128 stands for zero in the data rows.
Here is a table of points, one per row:
[115 168 123  96 132 140  87 122 121 106 186 132 141 133 100 166 135 190
 123  58 120 200 139 146 158  50  81 137  87 175 138 109 125 173 135 129
 162 114 115  84 153]
[113 131 120 103  75  53 125  97 131 158  84  94 100 126 122 138 115  66
 130 168  84  75 131 134 148  93 121 138  71 149  86 137  88  82 148 168
  77  97  83 140  80]
[154 131 126 154 168 126 163 143 170 102 154 107 165 207  86 113 167 145
 135 164 120 165  88 184 152 134 109 113 173 110  90 133 154 180  87  95
 121 139 108 147 162]
[ 74 113 185 143 138  92  91 108 107 107 163 177 103  92 146 119 117 176
 113 101 161 160 153  51 127 115 117  87  92 140 193 160 154 131 151  75
 153 123 133  91 160]
[103 131 120 194 146  74 187  91 144 108 142 175 141 118 174 129 159 173
 154 171 158 165  90 132 115 116 188 180 162  91 154 149 153 132 144 107
  88 163 150 163 178]
[141 133 164 109 159 193 116 166  95 126 182 132 131 143  57 138 162 171
 131  82 117 134 214 121 130 104 119 139  98 164 146 123 132 177 132 122
 138 133 100  97 170]
[105 111 175 141 161 172 115 108 125 125 142 170 117  99 148 129 158 118
  90  96 155 167 160 110 126 180 126 135 124 170 198  90 170 136 216  77
 177 100 131 141 125]
[170 134  99 149 153 168  87 127 150 171 119 124  95  90 117 110 154 126
 113 139 144 178 154  76 154  99 114  91  37 211 141 120 160 102 124 132
 111 166 142  89 121]
[165 105 125 119  69 130 137  86 118 184  84  89 146 142 116  97  81  64
 125 112  73 108 137 113 172 172 157 136 136 126 108 139  91  88 111 189
  88  93 139  94  86]
[ 96  99  39 179 165 168 156 101 159 170  94  96 101 150 173 119 128 109
 149 141 133 118  79 130 136  86 140 104 136 127  96 200 174 159 108 120
  86 189 112 137 134]
[134 137 115 106  68 111 167 101 100 205  56 104 147 118 115 107 133  84
 126 113  94  66 138 135 125 156 111  73 137 150  81 106  72  98 138 130
 100 130 162 136  67]
[139  78 116 111 170 122 190 183 163  96 128 125 153 140  95 151 139 161
 168 113 150 153 110 184 136 112 104 140 187 129  84 160 173 127  61 104
 150 148 108 163 128]
[116 134 124 135 145 137 180 162 140 124 162 142 133 158  99 132 133 153
 101 159 119 157 109 198 125 103 167 153 169 125  81 160 171 179  44 135
 182 164 126 161 133]
[ 89 138 175 143 109 108 104  96  95 115 124 115 164  73 122 109  87  80
 160 135 145  73 146 159 134 171 140 136 115  25 134  83  84  68 153 141
 149  80 133 160 114]
[122 120 168  74 115 110 135 175 115 135 147  73 161 122 116 130 140 144
 155 137  42  79 127 188 129 131 142 104 127 114 131  94  25 110  92 159
 143  70 121 150 137]
[143 142 121 148 145  91 146 137 200  92 143 185 138 138 189 126  90 112
 157 149 183 138 101 168  86 102 141 152 164  85 154 197 163 132 162 110
 136 162 161 165 178]
[101 129 197  90  84 109 116 158 116 146 171 110 173 161 115 133 141 143
 180 151  56 106 128 169 140 162 104 126 151 109 108 125  68  88 101 186
 145  88 118 105  77]
[140  91 102  76 122 123 138  85  70 144 114  90 105 131 158  87 108  98
 135 150  77  87 141 131 116  91 113 125 104  93  97 135  71  80 144 183
  66 127 159 112  65]
[106 134 163  90  89  98  75  94  67 131 157 155 190  96 191 116  86  95
 135 167 118 113  98 129 101 135 106 156 138  86 135 114  48  55 150 116
 109 131 107 182 134]
[124 124 130 137 178 143 138 177 170  88 131 124 159 164 107 163 142 135
 147 143 123 131 112 142 140 115 131 177 198 124  66 145 144 184  60 111
 126 157 164 151 159]
[ 80 142 114  83 109  66  91 125  82 147 164 137 122 128  83 162 109 146
 158 164  59 111 130 197 126 111  38 134 156 108 118 126  40 105 100 165
 114  53 146 132 136]
[135 136 151 108 111 176  87 188 104  89 197 117  95 117  93 115 157 187
 123  92 141 128 136 138 150 136  98 125 128 212 124  92 178 159 122 120
 132 105 118  91 154]
[130 116 177 119 114 166 101 111 153  98 122 148 135  66 121 106 108 169
  85 117 183 145 140  60 116 141 110 124 116 130 223  88 175 169 157 119
 151 127 102 145 131]
[148  99  81 150  92 189 116 124 133 138 123 124  47 163 147 106 136 106
 119 124 190 147 159  68 134  74 107 135  71 186 133  92 118 161 132 101
 147 134 138  62 108]
[191 133 111 118  84 137 118 113  84 150  62  93 115 119 163 145 143  95
 105 125 105  77 129 124 158 178 136 110 117 106  82 163  58  99 118 183
 106  91 128 136  68]
[143 173 156  85 128 146 180 128 113 175  59  98 120 132 148 113  94  78
 104 136 106  54  90 123 132 156 129 118  94 118  85 114  90  81 121 184
  94  86 150  93  92]
[129 162 158 131 129 172 132 121 147  75 165 150  85  74 107 158  98 152
 117 123 134 169 165  50 113 160 138 111 113 126 192  91 148 136 187  84
 153 164 106 129 118]
[164 146 120 160 182  90 141 115 147 113 114 142 170 155 154 156 103 129
 144 156 174 101 117 132 122 153 201 130 181  88 182 143 207 136 114  50
 135 144 129 155 128]
[169  97  83 154 119 179 115 169 144 164  80 131  93 109 110 131 138 161
  66  98 162 142 164  91 125 152 149  97  71 170 105 112 155 166 183 126
 113 114 133  59 108]
[106 115  75 133 121 169 123 118 124 128 108  96 118 145 142 155 141 118
 100 115 179 181 170  73  90 117 119 114  33 228 140 144 144 146 142 169
 130 124 154  94 137]
[110 152 115 144 135 105  67 160 133 126 210 175 102  95 153 136 160 111
 109  63 175 180 149  84 114 106 143 110 107 112 216  95 148 132 170 113
 120 129 146 141 123]
[131 157 113 174 166 110 149  93 189  85 100 177 128 162 149  87 124 145
 112 118 162 130 134 128  72 168 170 133 198  86 135 142 171 104  96  92
 145 152 100 186 166]
[129 134 126 144 137 108 164 113 143  57  85 187 156 111 132 127 136  81
 139 137 130 131  79 137  97 155 192 124 167  75 138 140 205 166 127  77
 144 168 130 141 176]
[120 129  99 145 168 111 146 205 124 127 102 101 128 159 115 130 137 163
 162 138 115 152  95 167 158 129 125 170 206 110  97 139 177 179 102 133
 159 164  76 145 168]
[144 104 112 135  92  91  98  80 103 174 103  87 100 144 118 140 123  95
 113 126  92  61  66 109 125 116  94 145 116 121  90 121  46  56 147 178
 129 151 151 104 108]
Along one direction, these points spread out more than along any other. Take the direction at right angles to it along which they spread out most. Go by this last direction. Where along it does each point below lie, from 0 to 99? The average is 50, and the first point in the table lies past the average. One standard deviation of the points above along it is 16.
[148  99  81 150  92 189 116 124 133 138 123 124  47 163 147 106 136 106
 119 124 190 147 159  68 134  74 107 135  71 186 133  92 118 161 132 101
 147 134 138  62 108] 75
[164 146 120 160 182  90 141 115 147 113 114 142 170 155 154 156 103 129
 144 156 174 101 117 132 122 153 201 130 181  88 182 143 207 136 114  50
 135 144 129 155 128] 32
[154 131 126 154 168 126 163 143 170 102 154 107 165 207  86 113 167 145
 135 164 120 165  88 184 152 134 109 113 173 110  90 133 154 180  87  95
 121 139 108 147 162] 29
[ 89 138 175 143 109 108 104  96  95 115 124 115 164  73 122 109  87  80
 160 135 145  73 146 159 134 171 140 136 115  25 134  83  84  68 153 141
 149  80 133 160 114] 45
[135 136 151 108 111 176  87 188 104  89 197 117  95 117  93 115 157 187
 123  92 141 128 136 138 150 136  98 125 128 212 124  92 178 159 122 120
 132 105 118  91 154] 65
[191 133 111 118  84 137 118 113  84 150  62  93 115 119 163 145 143  95
 105 125 105  77 129 124 158 178 136 110 117 106  82 163  58  99 118 183
 106  91 128 136  68] 51
[130 116 177 119 114 166 101 111 153  98 122 148 135  66 121 106 108 169
  85 117 183 145 140  60 116 141 110 124 116 130 223  88 175 169 157 119
 151 127 102 145 131] 67
